Each path below is one point turned by a fixed rotation once a step. After each direction that follows a path, write how fast that rotation turns it, in degrees per step (0 if it stays still).
Each turn is a multiple of 5 degrees from 10 to 175, or 0.
Each row of a path follows its step; steps can be skipped.
Rotation 1:
step 6: 0.47; 0.79; -1.08; -0.93; 0.85; -2.85; -0.31; -1.37; -0.14; 1.40; -2.33; 1.06; -0.72; -0.13; -0.82; 0.54; 0.76; -0.58; -1.95; -0.36; -0.80; 2.31; 0.08; 2.36; -0.62; 1.98; 0.06; -1.16; 2.25; 0.93; 0.79; 1.87; 0.65; 0.42; -1.81; -0.05; 0.25; 1.76; 0.00; -2.40; -0.07; -0.94; -1.95; -0.42; 0.87; 2.81; -1.23; -0.04; 0.50; 0.68; 0.50; -1.03; 1.38
step 9: -1.54; -0.48; 0.72; -0.35; 1.70; -1.18; -0.66; -0.96; 2.26; 0.18; 0.53; -1.09; -0.49; -1.12; 0.61; -2.39; -1.51; 0.98; -2.00; 1.13; 0.93; 2.74; 1.42; 0.76; 0.20; 0.56; -0.92; -0.19; 0.76; -2.57; -0.59; 1.90; -2.40; -0.05; -0.86; -2.44; -0.40; 2.03; -0.51; -0.28; -1.57; -0.10; -1.25; 1.02; -1.04; 0.05; 1.40; 2.08; -0.25; -0.78; -0.95; 1.08; -0.78
step 18: 0.27; -1.52; -0.01; 0.31; 2.15; -0.34; 0.99; 0.37; -0.38; 0.22; -1.50; 1.85; -2.86; 0.42; -0.04; -2.03; -1.67; -1.87; -2.45; -0.78; -1.59; 0.31; 0.56; 1.30; 0.00; 2.18; -0.63; 0.66; -1.81; 0.63; 0.61; 1.59; -1.75; 0.27; 0.28; -0.27; 0.13; 1.22; -0.47; -1.05; -0.50; -0.76; -0.06; -1.65; -1.83; 1.96; -0.84; 1.20; -1.69; -1.82; 1.25; -0.06; 2.23
step 19: -0.84; -0.61; -0.72; -2.01; 0.57; 0.35; -0.83; -0.09; 0.36; 0.14; -0.26; -3.10; -1.45; 0.25; -0.09; -0.92; -0.14; 1.20; -0.44; -0.70; 0.60; 1.33; -0.76; 3.09; 0.02; 0.33; -0.62; -0.51; 1.86; -0.50; 0.46; 2.52; 1.59; -0.26; -1.43; -4.51; -0.59; 0.66; 2.90; -0.27; -1.40; 1.55; -1.25; 0.78; 0.25; 0.38; 0.34; 1.04; -0.64; 0.79; -0.60; -0.37; -0.24
step 20: -0.12; 0.61; 2.13; 2.28; -0.39; -1.74; 0.34; -0.67; 0.29; -0.36; -1.34; 0.89; -1.45; -0.43; 1.37; -0.59; -0.70; -2.87; 0.74; -1.92; 1.28; 0.44; 3.53; 2.15; -0.09; -0.49; -0.41; 0.76; -1.35; -3.20; 0.13; 0.54; 0.87; -0.50; -0.33; -1.56; 0.28; 0.55; -1.96; -1.01; -0.15; 0.87; -1.51; -0.33; -0.18; 0.97; 1.48; -1.09; 0.27; -2.05; 0.69; 0.61; 0.83
step 22: -0.10; 0.65; 1.62; -1.31; -0.14; 0.05; 0.07; 0.16; 0.51; 2.30; -0.40; 1.00; -2.36; 0.24; 0.63; 0.24; -1.32; -0.86; -1.17; 0.41; -0.16; 0.34; 1.50; 0.97; 0.20; 1.06; -0.49; -0.10; 1.45; -2.15; -2.11; 0.23; 0.18; -0.20; -3.27; -0.55; -2.08; -0.15; -2.02; -2.72; -1.86; -1.67; -1.66; 0.57; 2.15; -0.65; 0.07; 0.76; 0.11; 1.58; 1.28; -0.64; 1.51
step 23: -0.23; -2.71; 0.79; -0.07; 0.10; 1.56; 1.08; -0.75; 0.80; -0.65; -0.44; 1.85; -0.59; 2.35; -0.78; -0.97; -2.19; -0.21; -0.88; -0.63; -1.68; 0.80; -0.95; 0.21; -0.02; 1.13; -1.92; 1.19; -0.61; -0.81; 0.83; 3.00; 0.98; -1.03; 1.24; -0.57; 0.76; -1.41; -0.14; -0.67; -1.12; 1.84; -1.67; -0.74; -1.98; 3.06; -0.85; 0.01; -2.22; -0.69; 1.31; -0.08; -0.08
Speeds:
-0.13; 0.47; 0.47; 0.07; 0.41; -0.27; -0.04; -0.49; 0.01; 0.05; -0.06; -0.09; 0.23; 0.29; -0.16; -0.59; 0.21; -0.71; -0.22; -0.23; 0.15; -0.58; 0.84; -0.03; 0.08; 0.39; -0.29; -0.25; 0.00; -0.28; -0.32; -0.23; -0.52; 0.21; 0.21; 0.46; -0.12; 0.05; -0.14; -0.15; 0.06; -1.06; -0.55; 0.00; 0.10; -0.19; 0.11; 0.19; -0.57; -0.45; -0.34; 0.30; -0.12 -> 160
-0.28; 0.71; 0.12; 0.55; -0.46; -0.31; -0.40; -1.03; 0.04; -0.68; -0.11; -0.30; 0.14; 0.33; -0.39; 0.35; -0.17; -0.53; 0.25; 0.14; 0.21; 0.43; -0.37; 0.22; 0.06; 0.31; 0.16; 0.52; 0.38; 0.24; 0.01; 0.08; -0.28; -0.06; -0.15; 0.32; 0.23; 0.24; -0.25; -0.14; -0.35; 0.04; 0.19; -0.22; 0.11; -0.63; -0.01; -0.25; 0.63; 0.26; 0.50; 0.01; 0.17 -> 70
-0.19; -0.32; 0.23; -0.38; 0.25; 0.37; -0.27; -1.06; 0.54; -0.50; 0.69; -0.41; 0.52; -0.09; -0.41; -0.22; -0.36; 0.74; 0.26; -0.15; -0.18; -0.02; -0.08; -0.02; -0.10; -0.43; -0.30; -0.04; 0.29; 0.09; -0.42; 0.55; 0.34; -0.14; 0.19; 0.22; 0.06; -0.05; 0.15; 0.19; -0.03; 0.27; -0.04; -0.26; 0.06; 0.12; 0.30; 0.40; -0.24; -0.09; -0.73; -0.40; -0.32 -> 175
-0.03; 0.12; -0.12; 0.54; 0.09; -0.22; 0.18; -0.08; -0.19; 0.04; 0.24; 0.31; 0.42; 0.45; 0.05; -0.50; 0.33; 0.21; -0.56; -0.01; 0.25; 0.76; 0.41; -0.72; -0.91; 0.40; -0.24; 0.13; -0.04; 0.17; -0.30; -0.16; -0.22; -0.30; 0.30; -0.04; 0.38; -0.16; 0.13; 0.06; 0.36; 0.77; -0.15; 0.23; 0.29; 0.34; 0.38; -0.18; 0.27; -0.43; -0.03; -0.38; 0.64 -> 120
0.09; 0.48; 0.56; 0.29; -0.31; 0.28; -0.48; 0.27; -0.09; 0.00; 0.22; -0.10; 0.06; 0.16; -0.28; 0.09; -0.02; 0.15; -0.66; -0.31; -0.30; -0.28; -0.07; -0.08; 0.14; -0.49; -0.40; 0.33; 0.21; 0.71; -0.50; -0.26; -0.26; 0.17; -0.53; 0.09; -0.31; -0.41; -0.31; -0.41; 0.32; 0.16; -0.12; 0.05; -0.17; 0.90; -0.93; 0.56; 0.15; 0.12; 0.33; 0.03; -0.06 -> 70
Rotation 2:
step 6: 0.43; 0.05; 0.54; 0.22; -0.46; 0.42; -1.49; -1.32; -0.90; -0.01; -2.00; -1.01; -2.05; -1.45; -0.06; -1.00; -0.99; 1.13; 0.13; -0.68; -0.20; -0.72; 0.33; 2.13; -0.14; 0.23; 1.30; -2.27; -0.41; -1.19; 0.61; 0.30; -1.06; 0.53; 1.13; 0.16; -0.62; 0.96; -2.10; 0.81; 0.36; -1.64; -0.41; -0.11; -0.06; -2.08; 1.40; -0.89; -2.53; -2.87; 0.68; 0.33; 2.80
step 7: -0.13; -0.29; 0.40; 0.78; 0.63; -0.49; -0.76; 1.08; 0.12; -0.05; 1.91; -1.96; 1.40; 0.41; 0.71; 1.77; -1.82; 0.29; -0.41; 1.05; -0.57; -1.45; 0.33; 0.17; -0.60; 0.61; 0.69; -0.50; 1.02; -0.52; -0.05; -0.75; 2.11; 0.93; 1.27; 1.62; -1.35; -0.15; -1.14; 2.54; -1.15; 0.12; 0.97; 0.35; 2.55; -2.82; -2.79; -1.01; 0.45; 0.66; 0.19; 1.50; 1.40
step 10: -1.81; 0.61; 0.32; 0.21; 0.56; -0.82; 1.69; 0.19; -1.93; -0.47; 1.22; 0.05; 0.50; 0.28; -0.47; -0.87; -0.18; 2.56; -1.34; 0.31; -0.37; -0.86; -1.81; -0.53; -0.42; -0.26; 2.04; 1.11; 0.19; 1.63; 0.37; -2.58; -0.83; 1.07; 0.71; 1.56; 2.33; -1.47; -1.84; 1.15; 1.50; 0.27; 1.32; 0.25; 0.38; -1.63; -0.98; -1.24; 0.45; 0.92; 1.92; -1.68; 0.41
step 15: 1.38; 0.54; 0.83; -0.38; 1.03; -1.49; 1.19; 2.16; -0.14; -0.03; 1.02; 0.56; 1.26; -1.05; -1.43; 0.73; -0.82; 1.38; -3.19; 0.34; 1.17; 0.45; -1.55; 0.26; 1.50; -0.17; 1.58; -0.22; 0.56; -0.38; 2.36; -0.79; 0.32; 0.60; 1.60; -1.81; 0.72; 1.89; 0.83; 2.04; -1.29; -0.30; 1.76; -0.95; 0.75; -1.37; -1.30; -0.45; 1.84; 0.96; -0.49; 0.04; 0.51
step 16: -1.28; 1.42; -0.94; -1.76; -0.38; 0.15; 0.29; 1.66; 1.00; 0.70; -1.96; -0.57; 1.45; -1.59; 0.40; 0.38; -0.62; 0.46; -0.17; 0.46; 0.53; 1.37; 0.59; 0.08; -0.45; 0.04; 2.28; 1.50; 0.83; 1.05; -2.46; -2.53; -1.73; 0.13; -0.01; -0.22; 3.37; 0.91; -0.34; 0.65; -1.28; 0.62; 0.24; -0.21; 0.19; -1.56; 2.52; 0.20; -0.70; -0.44; 1.52; -0.16; 0.06
step 17: 0.30; -1.35; 1.18; 1.05; 0.22; -0.77; -1.76; -0.24; -0.74; 0.63; -0.01; -0.76; -3.02; 0.69; -0.42; -0.52; -0.33; 0.84; -1.37; -0.21; 0.48; -0.50; -0.29; 0.26; -1.14; 0.40; 1.46; 1.05; -1.35; 1.61; 0.82; -0.23; -2.51; 0.30; 1.01; 0.57; 0.31; -1.18; -1.02; -0.32; 0.17; -0.77; 0.21; 2.43; -0.58; -2.87; 0.23; -0.43; -0.29; -1.49; 3.17; -0.92; 2.18
step 26: 1.50; 2.75; 0.06; 0.18; 0.45; -0.30; 0.61; -0.12; 1.40; -1.42; 0.48; 0.22; 0.14; -1.10; -1.08; 0.59; 0.33; 0.28; -1.26; 1.71; 0.13; 1.00; -0.84; 2.09; 1.07; 1.32; 0.88; 0.32; 1.68; -0.84; 1.74; 0.15; 0.93; -0.26; 1.15; -0.73; -1.78; 2.27; -1.66; 2.91; -0.52; -0.33; 0.42; -1.67; 0.73; -0.55; 1.55; 0.52; -0.47; -0.02; 0.53; 1.61; 2.72
Speeds:
0.46; -0.27; -0.25; 0.48; 0.06; -0.14; -0.11; -0.13; 0.08; 0.11; -0.13; -0.30; 0.36; 0.21; 0.11; -0.10; -0.34; 0.28; 0.06; 0.08; 0.11; -0.30; -0.56; -0.42; 0.17; -0.19; 0.20; -0.05; -0.26; -0.77; -0.95; 0.29; 0.00; 0.13; 0.41; -0.83; -0.14; 0.00; 0.23; 0.23; 0.09; 0.36; 0.71; -0.35; 0.99; 0.05; 0.19; 0.43; 0.10; -0.10; -0.32; 0.24; -0.02 -> 55
0.60; 0.20; -0.01; -0.16; -0.08; -0.42; -0.45; 0.58; -0.49; -0.10; -0.08; 0.38; 0.40; -0.02; -0.03; 0.09; -0.37; -0.20; 0.01; 0.01; -0.20; 0.00; 0.15; -0.05; -0.16; -0.10; -0.43; -1.11; -0.20; -0.76; -0.03; 0.06; -0.54; 0.21; -0.17; -0.24; 0.22; 0.27; -0.53; 0.08; 0.09; 0.16; -0.30; -0.45; -0.30; 0.01; -0.12; -0.71; 0.50; -0.19; 0.27; -0.63; -0.34 -> 120
-0.08; 0.42; -0.03; 0.16; -0.83; 0.04; -0.14; -0.71; 0.28; 0.13; 0.25; -0.29; -0.44; 0.52; -0.49; 0.61; -0.39; 0.54; 0.37; 0.08; 0.30; 0.14; 0.03; -0.44; 0.27; -0.44; 0.40; 0.15; -0.25; 0.15; -0.27; -0.05; -0.46; -0.07; 0.12; 0.00; -0.02; 0.13; 0.13; -0.49; -0.46; 0.31; 0.00; 0.09; -0.52; 0.01; 0.20; -0.63; -0.24; -0.65; 0.02; -0.34; -0.53 -> 95
-0.29; 0.13; -0.52; 0.02; 0.04; -0.31; 0.03; -0.74; -0.40; -0.39; -0.59; 0.47; 0.56; -0.08; -0.20; 0.19; -0.52; 0.04; -0.51; 0.03; 0.18; 0.21; 0.50; 0.69; 0.30; 0.36; 0.22; 0.56; -0.01; -0.27; 0.23; 0.10; -0.34; -0.26; -0.32; 0.64; -0.11; -0.33; 0.06; 0.37; 0.28; 0.31; 0.42; -0.40; 0.21; 0.50; 0.51; -0.30; 0.13; -0.07; -0.11; 0.21; -0.30 -> 140
0.20; 0.26; 0.05; 0.08; -0.12; -0.50; 0.45; -0.20; 0.03; -0.54; 0.39; 0.28; -0.10; 0.94; -0.41; -0.66; -0.29; -0.12; 0.52; 0.17; 0.00; 0.57; 0.18; -0.23; 0.20; 0.16; -0.17; -0.10; 0.06; 0.26; -0.33; 0.07; 0.05; -0.13; -0.33; -0.27; -0.09; -0.27; -0.32; 0.05; 0.39; 0.06; -0.04; 0.27; 0.25; -0.36; 0.40; -0.08; -0.09; 0.88; 1.00; 0.33; 0.17 -> 40
0.41; -0.03; 0.12; 0.81; 0.43; -0.14; 0.01; 0.28; -0.21; -0.50; 0.50; 0.12; -0.11; 0.24; -0.29; 0.54; -0.84; 0.12; 0.15; -0.28; -0.46; -0.10; -0.28; -0.07; -0.43; 0.17; 0.24; 0.12; -0.02; 0.25; 0.72; -0.44; 0.03; -0.68; -0.11; -0.15; 0.15; 0.63; 0.19; 0.23; 0.49; 0.07; -0.55; -0.09; 0.15; -0.07; 0.21; 0.27; -0.44; -0.16; -0.63; 0.09; -0.06 -> 130
